rotation ticks, each row followed by its count of ticks:
The counts run from 0 to 564.
[114 124 192 156 153 101  88 126 109  87 138 130 102 113 143 108 173  46
 125 150 159 170 109 169 106 117 121  91 137 156 108 116 173 139 172 138
 146 150 128 119 127 114 108 138 118 140 153 127 115 158 150 140 124 115
  97 140 132 103 137 133 140  82 104 116 119 138 134  79 124  77  95 122
 163 115]  249
[137 131  97 164 109 101  89 134 129  86 122 126 128 127 143  89  90 130
 113  92 141 140  95 166 102 115 128 129 130  91 102 119 133  96 127  98
 144 114 157 123 175 109  85  96 155 177 120 134 132  99 130 158 122  66
 168 161 120  60 146 116 154  93 142 103 103 137 135 156 169  87  98 175
 124 125]  21
[124 126 151 156 139 100  87 146 139  82  97 123 125 110 173  97 176 106
 121 130 136 169 111 167  98 123 126 127  93 119  91 130 152  91 148 131
 146 164 142 113 163 100  78 115 139 176 114 132 127 129 134 149 143 107
 113 154 125 107 142 133 137  70 139 123  83 152 149 110 121  57 126 141
 153 116]  353
[142 148 132 164 156 119 136  91 116 132 121 112 143 147 144  89  79 131
 126 113 114 117 100 134 119  64 128  87 128 118 130 153 148 101 144  94
 118 126 144 111 168 118 126 154 132 185 117 130 133 123 125 118 144 130
 108 116 141 133 117 131 175  78 188 100 121 142 146 184 192  95 134 186
 114 131]  433
[102 140 158 189 154 114 137  98 131  78 140 120 139 117 109 112  85  87
 149  92 142 150  97 154 113 130 121  68 138 112 137  98 133 114 159 127
 143 113 170  96 155 139 128 129  95 193 161 110  96 132 139 156 114 136
 139 100 117  88 143 111 159  96 126 106 149 143 132 155 157 154  90 164
 123 154]  170
[138 114 110 135 158 111 122 130 144 105 131 144 104 154 130  63  84 106
 128  87 142 135  69 137  78 151 130 156 124 103 133 106 132  62 158 111
 141 110 173 108 168 110 107 147 119 175 125 122 137 113 145 140 137 117
 124 127 122  92 142 116 184  99 141 105 124 175 126 164 162 108 148 171
 160 131]  229
[ 99  95 119 155 122  90 118 134  88  75 148 150 123 104 140  70 133 121
 115 124 105 153  69 166 117 143 114  80 150 141 151 128 127 123 184 121
 162 125 146 137  89 147 124 140  89 146 131 151  80 160 160 147  97 129
 140 145 155 111 106  95 164 104  97 115 166 177 141 159 159 101  96 166
 123 132]  78
[129 131 173 140 160 101  99 136 108 102 168 158  89 121 129  98 161  63
 109 137 146 142 106 156  78 115 118 103 142 191 119 153 166 135 156 127
 124 137 121 125 101 110 118 169 114 101 142 125 103 157 173 108 103 121
 107 139 132 124 113 125 150  86 122  83 121 143 140 134 137  58 139 142
 186 118]  415
[116  81 174 161 128 113 103 107 105 115 131 145 105 109 121 100 145  72
 136 134 119 164 108 188 110  97 104 134 138 150 127 140 155 121 190 164
 141 173 128 103  89 125  97 151 101 140 132 113  90 165 165 128 120 133
 120 126 151 133  95 108 131  82 127  78 137 172 146 163 146  94 117 149
 130 135]  461
[126 111 196 165 168 104 141  97 129  76 136 125 125 107 144 111 121  80
 142 133 125 125  82 128 136 104 130  40 124 168 141  93 163 126 173 148
  99 116 160 117 131 113 153 159 131 123 139 145  97 150 150 123 136 136
 102 100 181 119 113 109 149  88 140 106 135 176 150 122 158 115 129 151
 124 140]  161
[116  94 140 153 153 122 155  98 116 133 167 147 112 150 119  86 100  83
 133 104 142 154  91 141  87  68 116 122 160 136 117 123 162 110 179 122
 133 151 133 126 120 124 120 184  92 170 142 107 102 153 158 141 125 172
  84 113 139 149 114 130 194  97 138 137 143 130 134 153 171 126 123 160
 163 131]  48
[113 113 175 143 144 110  69 108 117  99 140 139  84 142 138 106 135  43
 130 132 171 167 110 185  78 127 125 140 137 169 105 116 163 126 143 138
 133 121 145 116 139  91  99 130 115 146 126  78 111 135 152 139 123  90
 142 140 120  67 146 125 140  98  90 101 133 127 136 110 147 105 108 135
 160 110]  129
[116 136 122 185 104  93 109 136 145  55 124 114 157 106 142  98 123 144
 111  87 125 138  90 186 107 125 141 110 119 109 110 130 121  90 126 130
 150 130 159 110 164 110  98 103 137 192 116 139  97  96 122 161 137  96
 167 160 122  67 147 105 131  90 150 106 114 142 148 157 136  91  90 169
 113 140]  186
[130 155 139 159 134 118  72 137 159  84 106 121 100 109 163 107 153 121
 120  96 134 138  92 151  83 149 131 131  79 158  92 125 146  95 137 133
 133 103 156 121 175  78  66 124 134 153 107 126 107 122 160 133 108  96
 155 160 122  87 135 124 128  94 130  98 120 151 155 121 132  76 156 133
 181 115]  398
[145  99 160 145 135  90 132 148 141  64 128 142 122  99 118  94 165 124
  81 126 113 134  78 174  88 110 150 107 103 153 123 130 129 108 171 153
 118 127 134 118 142  96  82 147 123 123 128 153  90 126 124 136 149 100
 170 151 142 101 125 114 111 103 140  77 126 173 139 163 131  51 148 165
 145 121]  191
[152 158 125 156 152 134 129 119 153 122 111 119 110 131 139 114 122 166
 112  95 113 140 109 131  79  76 140  83  73 150 104 145 139 128 129  89
 110 128 142 118 175  73  64 149 122 153 122 110 113 157 139 146 122 131
 116 141 103 144 103 139 139  84 150 111 116 123 162 148 163  80 148 159
 178 111]  105
[132 141 121 177 113 120  95  96 112  84 104 109 112 105 136 106  95 145
 125 100 106 152  88 154 126 111 111  60  97 165 124 116 124 145 155 112
 143  91 167 120 140 114  74 119 118 151 134 126  91 181 159 140  70 103
 154 143 134  92  81 115 124 103 115 112 159 144 156 124 176 117 100 150
 131 131]  285
[152  99 116 151 125 117 143 130  97  94 170 152 108 117  97  67  88 103
 107 105 156 145  63 146  98  82 119  94 144 112 135 116 152 121 181 102
 136 138 139 155 130 139 114 134 119 112 184 169 108 140 142 149 140  94
 114 138 143  76 126 111 154 106 110 109 133 156 114 136 169  87 104 158
 158 132]  34
[137 105 114 190 116 138 144 119 128  99 143 121 150 113 130  97 107 168
 120  83 106 108  81 135 114  59 128 105 115 134 114 153 149  93 154 122
 119 149 129 136 151 120  84 174 130 164 118 165  91 130 129 128 114 139
 100 130 156 137 113 110 146  88 194 135 124 152 156 176 161  82 135 167
 128 137]  478
[131 152 132 161 146 112  83 129 136  80 104 108 114 133 174  95 104 101
 129 112 152 143  88 147 110 127 130 114 102 124 109  99 148  85 133 111
 142  93 173 117 203 106  84 103 149 168 116 134 135 111 139 138 134  67
 144 151 125  61 163 120 142  88 136 114 111 153 141 108 159  91 126 159
 147 113]  232
[118 104 140 145 139  89  80 126 118  92 120 139  99 117 169  91 152 125
 105 132 114 123  75 155  95 134 137 126 123 180 116 128 148 106 151 138
 112  92 159 139 139  90 102 149 135 130  79 129  96 142 148 120 118 102
 153 164 171 108 114 114 140 111 130 101 138 184 154 144 162  71 159 154
 140 106]  400
[116 112 114 176 103  92 111 135 136  54 132 135 157 112 136  94 120 145
 124  83 115 137  87 177  97 143 125 148 131  99 122 132 115  83 148 132
 143 156 156 106 139 114 106 123 135 191 109 134  97 102 130 155 115 121
 161 140 129 100 139 104 159 100 150 108 109 166 149 195 145 105 101 172
 115 150]  185
[157 137 105 170 128 140 116 125 101 118 145 112 133 124 142  96  96 155
  95 101 136 105  86 136 110  50 141  79 127 151 105 156 145 115 113  89
 122 114 125 138 186 115  90 155 136 154 130 160 107 136 137 123 123 101
 113 151 140 107 130 127 149  92 178 120 123 126 153 143 175  57 133 160
 143 106]  314
[126 148 146 170 165 151 112  88 152 126  92  84 138 122 143 120 115 121
 143 112 129 140 104 140 122  78 135  92  87 134 108 125 152  86 154 120
 142 116 145  97 198 113  59 157 110 211 114 109 124 132 127 111 123 131
 117 123 132 109 143 123 126  75 181 111 133 153 143 128 163 105 149 152
 139 128]  59
[125 138 128 182 114 113  85 122 146  56 130 109 146 117 162 112 100 129
 128  71 133 111  86 154 111 153 144 138 113 129 104 115 136  81 116 125
 127 100 171 124 175  90 102 121 156 166  99 135  93  94 144 121 113  95
 157 151 152  76 143  98 137  98 152 102 115 159 156 162 152 111 130 161
 124 136]  396
[149 147  85 168 105 122  78 131  96  95 130 124 125 104 156  86  89 155
 116  95 118 114  79 145 124 118 111 104 123 149 118 151 129 111 147  98
 152 106 148 136 141 135  83 123 133 139 121 165  91 145 163 116  84  79
 130 157 154  94 106  98 143  92 142  92 144 158 159 154 163  68 123 161
 140 117]  404
[147 122 127 171 134 126 120 122 112 110 128 109 153 114 162  98 114 128
 121 122 127 117  85 140 138  60 126  99 117 131 116 152 171  90 152 126
 132 153 124 132 161 135 103 160 154 153 125 171 121 130 129 107 137 118
  80 135 183 123 134 111 144  62 193 121 103 157 148 139 154  50 135 165
 122 119]  148
[143 117 113 176  98 119 116 141 105  97 114 112 153 100 155  87 119 159
 113 119 107 148  88 165 143  70 120  75 105 113 118 147 133 114 168 109
 153 142 128 116 159 138  77 122 140 159 137 183 111 156 131 137 124 103
 100 156 147 115 115 113 135  79 160 122 115 152 147 138 157  53 106 164
 114 127]  359
[133 114 111 147 139 131 127 138 116 123 117 130 118 118 170  80 142 140
 125 131 121 160  74 113 106  75 124  87 105 148 111 125 146 114 157 103
 142 144 131 140 157 117  89 161 117 166 119 160 119 164 152 145 120 149
  57 152 133 145 115 131 180  78 138 167 117 155 143 101 151  60 136 159
 185 104]  151
[122 138 169 169 146 101  94  94 136 109 127 122 122 148 148 116  92  93
 131 110 118 124 119 180 101 114 128 125 134 145 123 144 149 103 154 125
 103 122 160  92 144  88 125 139 143 157 110  82 118 112 141 120 127  97
 166 114 148 108 124 123 135  91 163  46 121 157 162 198 170 106 125 180
  98 141]  12
[146 119 165 145 161  88 119 101 136  86 133 138  89 124 136  98  96  86
 124 118 133 118  70 140 100 128 135  86 107 162 135  99 153 116 170 126
  88  83 175 125 147  91 125 146 141  92 134 120 112 138 140 118 142  90
 151 136 165  95 113 121 134 117 132  62 125 170 146 149 179 110 147 160
 123 129]  116
[133 102  97 148 100  95 123 145 113  86 152 164 107 114 134  75 140 161
  99 104 103 147  71 145  87 105 129  93 129 155 120 127 121 135 156  99
 126 142 143 153 101  93 103 143 116 112 122 156  90 168 163 164  99 126
 107 164 132 138  83 115 160 113 111 131 127 147 151 140 154  64 115 163
 171 116]  197
[109 129 144 154 148 101 108 115 127  71 162 156  81 126 135  92 110  88
 144  89 132 143  83 132  70 173 122 118 144 160 132 104 135 111 160 128
 131 106 167 129 116 104 129 152 105 149 142 100  81 152 186 142  77 150
 139 116 135 117 114 104 185 120  99 125 147 156 148 152 154 146 129 152
 175 147]  498
[133 130 105 144 119 117  82 154  94  91 139 141  93 117 137  73 132 134
  97 104 138 158  72 146  86 133 120  95 119 166 118 122 124 127 136 104
 160  99 137 146 149 118  71 138  98 142 144 147 105 163 167 144  96  98
 130 168 105  87 130 122 151  97  91 132 142 142 137 110 149  71 111 151
 195 104]  406
[122 102 168 147 134  98  76 103 108 114 144 155  98 143 135  93 126  41
 130 134 149 139 109 180  97 124 111 164 163 154 114 142 168  97 166 146
 131 150 134 110 107 100 117 153 134 137 113  96 111 126 162 112 121 105
 129 125 167 102 121 112 148  91 133  67 120 163 152 166 156  97 124 147
 129 132]  131
